(in the rows, 128 means zero)
Turns in one plane each, and the order they were made in; the first pair answered:
turn J_530:
[126 142 153  95 149 126 136 127] -> [151 137 157 125 150 139 134 115]
[155 155 145 125 147 139 151 113] -> [160 151 126 139 132 130 159 114]
[128  85  77 199  85 127 124 129] -> [ 71  95  69 138  83  96 121 153]
turn J_368:
[154 154 159  79 156 167 111 122] -> [104 117 157  92 144 165  76 144]
[ 99 133 124 104 118 114 105 153] -> [105 129 102 119 103 106 114 151]
[135 147 154  89 169 134 134 121] -> [ 96 118 153 101 159 135 104 136]
[129 137 105 104  99  96 180 113] -> [132 150 129  78 119 103 175 111]
turn J_576:
[145  83 135 161 144 132 141 149] -> [114  80 118 142 133 112 142 160]
[110 134 145  97 146 127 103 129] -> [136 156 113  97 135 108 142 117]
[ 98 115  98 143 126 113 117 142] -> [149 128  97 165 129 124 138 119]
[141 118  86 159 103 117 137 127] -> [140 101 127 172 125 148 103 128]

(2 to 3 turns a pair)
[114 124 145 105 131 116 118 155] -> [122 117 112 134 108 107 132 150] -> J_368 J_368
[150  98 103 181 101 129 132 126] -> [185 143 152 124 148 145 146 110] -> J_368 J_368
[184 142 102 215 107 100 180  96] -> [158 173 219 113 192 140 131 106] -> J_368 J_368
[207 204 117  93 144 119 196  99] -> [ 43 132 163  46 147 122  84 170] -> J_368 J_576 J_368
[ 87 101 103 155  95 120 109 122] -> [161 161 153 114 148 143 140  86] -> J_576 J_368 J_368
[161 105 144 201 126 165  98 117] -> [107  95  85 188  83 117 109 144] -> J_530 J_576 J_576
[155 100 103 176 103 143 142 108] -> [ 90  87 153 123 133 157  90 137] -> J_368 J_576
[150 161  73 109 107  92 173 112] -> [138 173 149  54 160 125 137 116] -> J_530 J_530
[158 157  86 108 101 111 147 112] -> [ 85 128 110  87 106 114  99 141] -> J_576 J_576
[140  95 136 161 136 161 111 121] -> [ 86  94 127 118 127 135 103 144] -> J_368 J_576 J_530
[180 141 118 177 103 168 156  98] -> [ 60 122 159  88 123 160  92 149] -> J_368 J_576
[166 127 158 101 141 175 136 104] -> [104  99  82 114  82 129 141 131] -> J_576 J_368 J_368
[ 90 153 130  66 134  99 132 139] -> [ 78 129  92 101 104  88 132 145] -> J_368 J_368
[ 75 129  89 126  82 109 120 169] -> [ 98 104 160 158 119 173  73 154] -> J_576 J_576
[144 148 127 104 123 111 155 126] -> [143 145 152  99 141 125 142 126] -> J_368 J_576
[113 145  74 178  77 120 135 106] -> [ 61 165 142  84 126 127 100 129] -> J_530 J_530
[140 129  99 115 107 107 177 132] -> [147 100 167 145 139 165 120 126] -> J_576 J_368
[117 159 134  76 138 110 141 134] -> [ 85  99 134 132 118 129  94 146] -> J_530 J_368 J_368
[154 142 158 118 154 141 114 119] -> [163 138 155 135 148 142 116 115] -> J_530 J_368
[158  80 140 161 131 153  97 145] -> [111  80 105 137 110 115 105 168] -> J_368 J_576
[126 115 156 131 141 143 113 130] -> [148 135 116 135 123 119 154 120] -> J_576 J_576 J_530
[186 152 135 113 129 169 126 114] -> [ 99 106 132 112 110 159  76 150] -> J_576 J_368 J_530
[198  92  95 217  92 143 147  78] -> [111  90  37 162  57  79 157 120] -> J_576 J_576
[153  92 129 155 117 178  75 109] -> [111 103 149  97 133 168  63 128] -> J_576 J_530 J_530
[112 139 100 106 119 102 156 120] -> [154 140 152 126 154 146 139 103] -> J_368 J_576
[152 129  93 153 129 112 162 123] -> [103 120 156 108 165 135 112 143] -> J_368 J_368 J_368
[ 56  91 122 108  91 120 111 157] -> [ 58 109 122  78  96 109 123 156] -> J_368 J_530
[132 109 106 131 113 118 149 121] -> [142 107 110 137 117 123 149 114] -> J_576 J_576 J_576
[ 18 113  74 153  82  77 135 170] -> [143 123  68 244  81 116 176 115] -> J_368 J_576 J_530
[125 105 150 146 139 128 100 127] -> [162 130 147 136 148 123 129 112] -> J_576 J_576 J_368
[ 62  91 154 122 138 106  94 157] -> [126 156 101 101 122  61 179 131] -> J_530 J_576 J_368
[138 137 155  95 139 138 117 125] -> [134 142 109 101 109 107 145 126] -> J_368 J_576
[107 120 200 131 131 166 119 119] -> [164 155 157 142 115 146 178  93] -> J_576 J_576
[115 120 164  77 164 143 118 141] -> [ 88 100  93 104 112 103 137 154] -> J_530 J_576 J_368
[127 116 103 143 100 135 142 170] -> [110 123 144 105 129 146 122 179] -> J_530 J_530
[130 140 143 105 142 139 128 126] -> [104 110 126 129 120 132 113 137] -> J_368 J_368
[139 109 102 176 113 126 128 127] -> [100 103 107 155 113 119 110 146] -> J_576 J_530
[166  89 152 206 138 150 127 107] -> [ 59  76 155 134 135 119  91 158] -> J_576 J_530
[158 162 180  90 168 159 122 110] -> [193 128 131 181 123 156 139  95] -> J_530 J_368 J_530
[101  75 151 144 133 144  56 138] -> [163 141  62 129  97  80 160 116] -> J_530 J_576 J_368
[170 153 140 118 150 112 138 110] -> [113  99 108 157 109 105 107 134] -> J_576 J_368 J_368
[133 168  86 157 100 109 156 106] -> [131 158 176 140 155 164 105 106] -> J_530 J_576 J_368
[192 136 139 174 141 146 151 107] -> [ 75 109  90 133 100  92 128 161] -> J_530 J_576 J_576
[191 106 122 194 103 146 137 118] -> [ 78  88 161 112 124 138  76 166] -> J_368 J_576
[175 122  93 118  83 108 173 123] -> [115  78 173 109 119 154  88 146] -> J_368 J_576 J_368
[105 110 108 105 106 101 106 141] -> [133  97 150 129 129 139  82 130] -> J_576 J_576
[106 157 167  57 168 122 123 135] -> [172 174 163  90 170 133 156 107] -> J_576 J_530
[ 72 120 131 130 113 113  95 140] -> [159 141 159 163 143 149 115  99] -> J_530 J_576 J_576
[131 136 138 112 143 117 120 135] -> [156 129 131 143 139 124 128 126] -> J_530 J_530
[146 148 151 105 144 129 134 119] -> [107 122 154 110 139 131 105 137] -> J_530 J_576
[122  95  86 169  89 116 134 130] -> [128  89 161 160 137 165  91 125] -> J_368 J_576
[119 140  74 108 144  95 137 139] -> [130 112 139 140 176 148  88 133] -> J_576 J_368 J_368
[ 93  77 119 134  93 142 107 140] -> [ 83 107 138  73 114 134 115 146] -> J_368 J_530 J_530
[160 134  97 142 125 110 147 125] -> [139  97 135 161 135 140 101 134] -> J_576 J_368
[108  96 143 149 168 155 105 140] -> [105 146 111  86 164 110 152 145] -> J_576 J_368 J_530
[ 91 125 111 132 110 110 119 153] -> [ 91 118 113 141 108 114 115 156] -> J_530 J_368
[104 130 120 118 132 129 114 111] -> [117 126 110 141 122 131 119 106] -> J_530 J_368 J_368
[156 138 129 146 138 138 133 118] -> [105 126 106 129 116 115 125 142] -> J_530 J_576 J_576
[ 95 111 126 132 113 121  85 157] -> [121 107 148 153 125 145  79 145] -> J_530 J_530
[180 144 146 131 140 172 136  96] -> [109 134 166  81 147 162 100 123] -> J_368 J_576 J_530
[116 110 143 149 132 179  84 118] -> [ 76 138 119  82 126 137 103 137] -> J_576 J_530
[119 134 149 111 164 137  76 152] -> [132 109  97 174 120 128  93 144] -> J_368 J_530 J_368
[114 119 181 148 164 134  92 123] -> [ 72 105 125 153 124  97 102 141] -> J_530 J_368 J_576
[152  85 100 147 100 109 180 127] -> [158 117 113 102 122 101 195 126] -> J_368 J_530
[125 124  63 160  97  87 150 145] -> [133 178 136  69 163 103 149 141] -> J_368 J_530 J_530
[172 128 141 147 130 136 144 122] -> [167 134 153 132 140 136 140 124] -> J_368 J_530 J_368
[124 109 132 151 117 133 132 104] -> [ 98 117 124 124 115 117 130 115] -> J_530 J_530
[ 91 149  70  91 111  84 151 161] -> [112 171  89  68 130  91 163 155] -> J_368 J_368
[105 117 157 143 147 156 104 126] -> [ 99 123  92 152 109 114 143 130] -> J_368 J_576
[188 120 117 186 125 146 148 100] -> [189 118 131 184 133 155 139  99] -> J_368 J_368 J_530
[123 116  94 131  92 112  92 157] -> [179 154 146 110 139 143 103 131] -> J_576 J_368 J_368
[168 157 152 103 146 140 149 109] -> [103 100 161 129 132 154  89 136] -> J_576 J_368 J_530
[160 201  92 129 123 100 198 107] -> [167 129 144 226 132 174 124 101] -> J_576 J_530
[191 173 118 109 126 121 189 128] -> [154 131 199 112 168 176 111 143] -> J_530 J_576
[171 107  87 164 139 132 124 156] -> [185 133 126 124 172 144 123 149] -> J_368 J_368
[ 87 127 102  96 112 102 123 146] -> [175 136 148 144 144 156 123 105] -> J_368 J_368 J_576
[ 87 124 134  91 145 123 115 141] -> [ 86 120 114  95 132 113 126 142] -> J_368 J_368 J_530
[130 109 128 144 118 162  96 158] -> [129 150 100  88 115 124 137 161] -> J_576 J_368 J_530
[104 122 123 125  80 106 173 134] -> [ 98  95 135 155  77 124 154 133] -> J_576 J_576 J_368
[153 134 175 126 159 148 111 116] -> [113  90 146 164 124 139  90 136] -> J_368 J_368
[ 99 124 126 137  99 128 101 141] -> [118 121 125 161  98 138 104 132] -> J_530 J_530 J_368
[140 180  89  70 130 111 142 127] -> [193 175 117 113 145 148 137 103] -> J_368 J_576 J_530
[145 128 104 156 114 131 136 121] -> [108 139 140  99 139 130 113 136] -> J_368 J_368 J_576
[147 133 182 103 158 163 118 123] -> [138  90 157 166 129 167 101 127] -> J_368 J_530
[132 135  85 141 152 109 187 147] -> [ 74 107 109 123 157 119 143 173] -> J_576 J_576
[137 157  80 132 105 113 146 140] -> [144 179 117  95 138 121 143 136] -> J_368 J_530
[150 162 118 124 137 122 177 100] -> [ 77 146 114  93 130 102 152 131] -> J_576 J_576
[145  97 165 180 129 168  81 116] -> [105  85  99 182  85 124  98 137] -> J_530 J_576
[141  98 146 138 129 173  96 125] -> [124 122  76 110  94 114 144 134] -> J_576 J_368
[157 150 147 120 144 143 152 115] -> [113 130 167 111 149 151 117 133] -> J_530 J_368 J_368
[ 69  99 140 114 126 132  90 155] -> [ 85  82 116 161 106 133  94 147] -> J_530 J_368 J_530
[178 111 100 210 102 144 138 100] -> [134  87  85 213  83 136 117 120] -> J_576 J_368
[149 133 147 129 145 140 121 121] -> [103 118 115 121 119 115 117 141] -> J_576 J_368
[101 129 184  93 166 148  99 134] -> [ 96 155 107  74 126  87 157 141] -> J_368 J_576 J_530
[ 48 112 149 112 144 135  62 169] -> [107 192 147  47 169 111 130 142] -> J_576 J_368 J_368
[182 162 147 121  94 168 127  98] -> [173 173 149  96  98 161 133 103] -> J_530 J_368
[116 127 165 108 157 139  90 143] -> [107 101 144 154 132 141  82 147] -> J_368 J_530
[155 120 170 149 138 156 119 118] -> [ 84 116 117 114 100 104 129 150] -> J_368 J_576
[139 153 116 119 130 117 150 120] -> [144 152 143 118 149 133 137 117] -> J_368 J_530
[121 105 141 146 121 142  94 149] -> [103 115 111 129 105 115 110 156] -> J_368 J_576 J_530
[140 156 152 106 159 130 146 120] -> [132 143  99 134 117 103 165 123] -> J_368 J_368 J_576
[ 95 132 114  96 122 108 127 139] -> [166 133 136 144 138 145 134 105] -> J_368 J_368 J_576
[ 84 123 115 102 121 111 123 151] -> [ 87 129 136  88 138 122 116 149] -> J_368 J_530
[ 81 111  91 115 101  88 142 186] -> [123 112 193 111 168 160  97 162] -> J_530 J_530
[123 100 143 167 135 131  95 139] -> [156 158 119 115 139  96 156 127] -> J_576 J_368 J_368
[144 122 125 117 123  96 159 128] -> [156 105 141 154 126 121 138 121] -> J_576 J_530
[ 97 188  84  93  95  74 144 113] -> [146 162 196 136 159 169  79  88] -> J_576 J_368
[ 74 135 155 101 136 116 120 144] -> [102 100 155 170 126 142 103 131] -> J_530 J_368 J_530
[ 85 121 122 106 112 108 113 153] -> [ 89 118 109 121 103 105 120 149] -> J_368 J_530 J_368
[104 121  98 137 112  95 123 145] -> [166 133 111 159 127 117 142 117] -> J_530 J_368 J_576
[ 89 110 150 105 142 124 101 148] -> [170 116 125 172 127 135 138 110] -> J_576 J_576 J_530
[119 104 167 129 142 165  89 108] -> [156 104 133 173 121 160 117  92] -> J_530 J_368
[171 110 126 196 119 145 133  93] -> [155  96 148 196 130 157 110 104] -> J_576 J_576 J_576
[131 112 175 119 153 155 103 120] -> [106 107 170 107 146 144  95 131] -> J_576 J_576 J_576
[ 78  92 123 143 120 121  99 148] -> [132  97 105 186 109 129 124 124] -> J_576 J_576 J_530
[101 154 140  83 135 112 149 131] -> [112 154 111 103 116  99 168 124] -> J_530 J_368 J_576
[140  81 125 198 131 152  97 127] -> [163 107  78 194 111 121 144 120] -> J_576 J_576
[ 95 100 118 155 113 132 130 166] -> [161 146 119 145 129 135 173 137] -> J_576 J_368
[162 134 120 162 128 151 134 101] -> [131 108 135 168 134 162 102 117] -> J_530 J_576
[126 142 132  79 136  98 145 121] -> [141 145 148  80 146 109 143 116] -> J_530 J_576 J_576
[115 108  76 142  94  93 177 117] -> [169  99 159 172 147 163 138  94] -> J_576 J_368
[186 136 130 159 124 144 130  99] -> [181 166 116 116 126 119 152 104] -> J_530 J_368
[ 50 133 104 106  90  83 110 157] -> [186 192 171 116 154 139 149  98] -> J_576 J_368
[ 79 123 111  98 117 101 112 146] -> [ 77 118 105 109 110 103 113 142] -> J_368 J_530 J_368
[144 115 108 169 129 138 125 114] -> [113 137  90 114 126 100 143 132] -> J_368 J_530 J_530
[156 152 143 111 163 139 139 140] -> [106 139 131  93 148 122 125 162] -> J_530 J_368 J_576
[163 115 135 153 127 120 142 137] -> [162 124 127 147 120 110 152 140] -> J_368 J_530
[130 143  91 124  98 114 178 138] -> [153 117 111 177 102 149 154 127] -> J_576 J_530
[114 113 114 147 117 147 116 130] -> [144 144 133 120 140 151 136 118] -> J_368 J_368 J_368
[154 150 199 123 170 153  92  96] -> [ 91  85 125 191 101 125  72 122] -> J_368 J_368 J_530
[105 138 146  97 152 138 125 141] -> [ 92 132 121 100 135 119 133 148] -> J_530 J_576
[152 181 124 136 123 115 148  88] -> [ 75 160 125 103 118 101 114 123] -> J_530 J_576 J_576
[107 130 162  92 141 113 110 148] -> [169 153 151 106 142 115 146 123] -> J_576 J_530 J_530
[147 147 153 122 151 138 165 110] -> [ 86  94 130 159 118 134 128 137] -> J_368 J_368 J_368
[166 128  84 163 105 113 146 107] -> [114 114 170 111 155 151  79 129] -> J_368 J_576
[160 122 129 154 121 131 137 107] -> [113  99 143 147 124 136 100 127] -> J_576 J_530
[147 111 107 138 128  94 133 131] -> [123 102 143 122 146 110 104 139] -> J_530 J_576 J_576
[ 61  86 113 144 102 138 102 155] -> [155  99 139 197 121 178 116 110] -> J_576 J_576 J_368
[100 118 102 128 121 114 129 141] -> [114 134 143 101 155 131 124 134] -> J_368 J_530 J_530
[177  99  83 187 103 103 141 108] -> [137 120 196  91 178 140  88 127] -> J_368 J_368 J_368
[199 141 144 192 125 164 132  78] -> [ 81  89  85 182  71 115  97 133] -> J_576 J_368
[147 155 132 141 127 107 140 116] -> [ 98 143 136 122 124 101 119 139] -> J_530 J_576 J_576
[ 66  84 156 139 136 144  56 157] -> [156  91  97 221 101 139 114 113] -> J_530 J_530 J_368
[165 149  90 128 112 121 140 123] -> [108 117  87 124 101 115 108 148] -> J_576 J_368 J_576
[156 121 148 142 121 115 160  91] -> [146 105 168 150 128 132 140  95] -> J_368 J_368 J_530
[ 90  73 126 157  94 137  89 163] -> [192 135  95 165  95 124 171 116] -> J_368 J_368
[169 144  91 150  96  98 162 118] -> [149 163 173  78 154 126 127 129] -> J_368 J_368
[110 107  65 141  92  98 166 120] -> [127  72 124 191 120 158 115 111] -> J_576 J_530 J_576
[ 93 110 104 133 110 107 118 137] -> [115  99 142 155 131 144  96 127] -> J_576 J_576
[157 147 107 124 128  96 146 125] -> [171 151 131 123 144 112 139 121] -> J_368 J_530 J_530
[172 125 151 181 148 167 120  99] -> [165 160  85 145 118 111 175 105] -> J_368 J_576 J_576
[ 90 125 147  92 134 131 117 140] -> [144 129 165 123 148 159 123 115] -> J_576 J_576
[209 211 105 117 134 126 184 117] -> [ 86 155 188  67 169 159  75 167] -> J_368 J_368
[154 144 112 139 126 127 144 115] -> [ 95 126 120 107 125 117 113 141] -> J_530 J_576 J_576
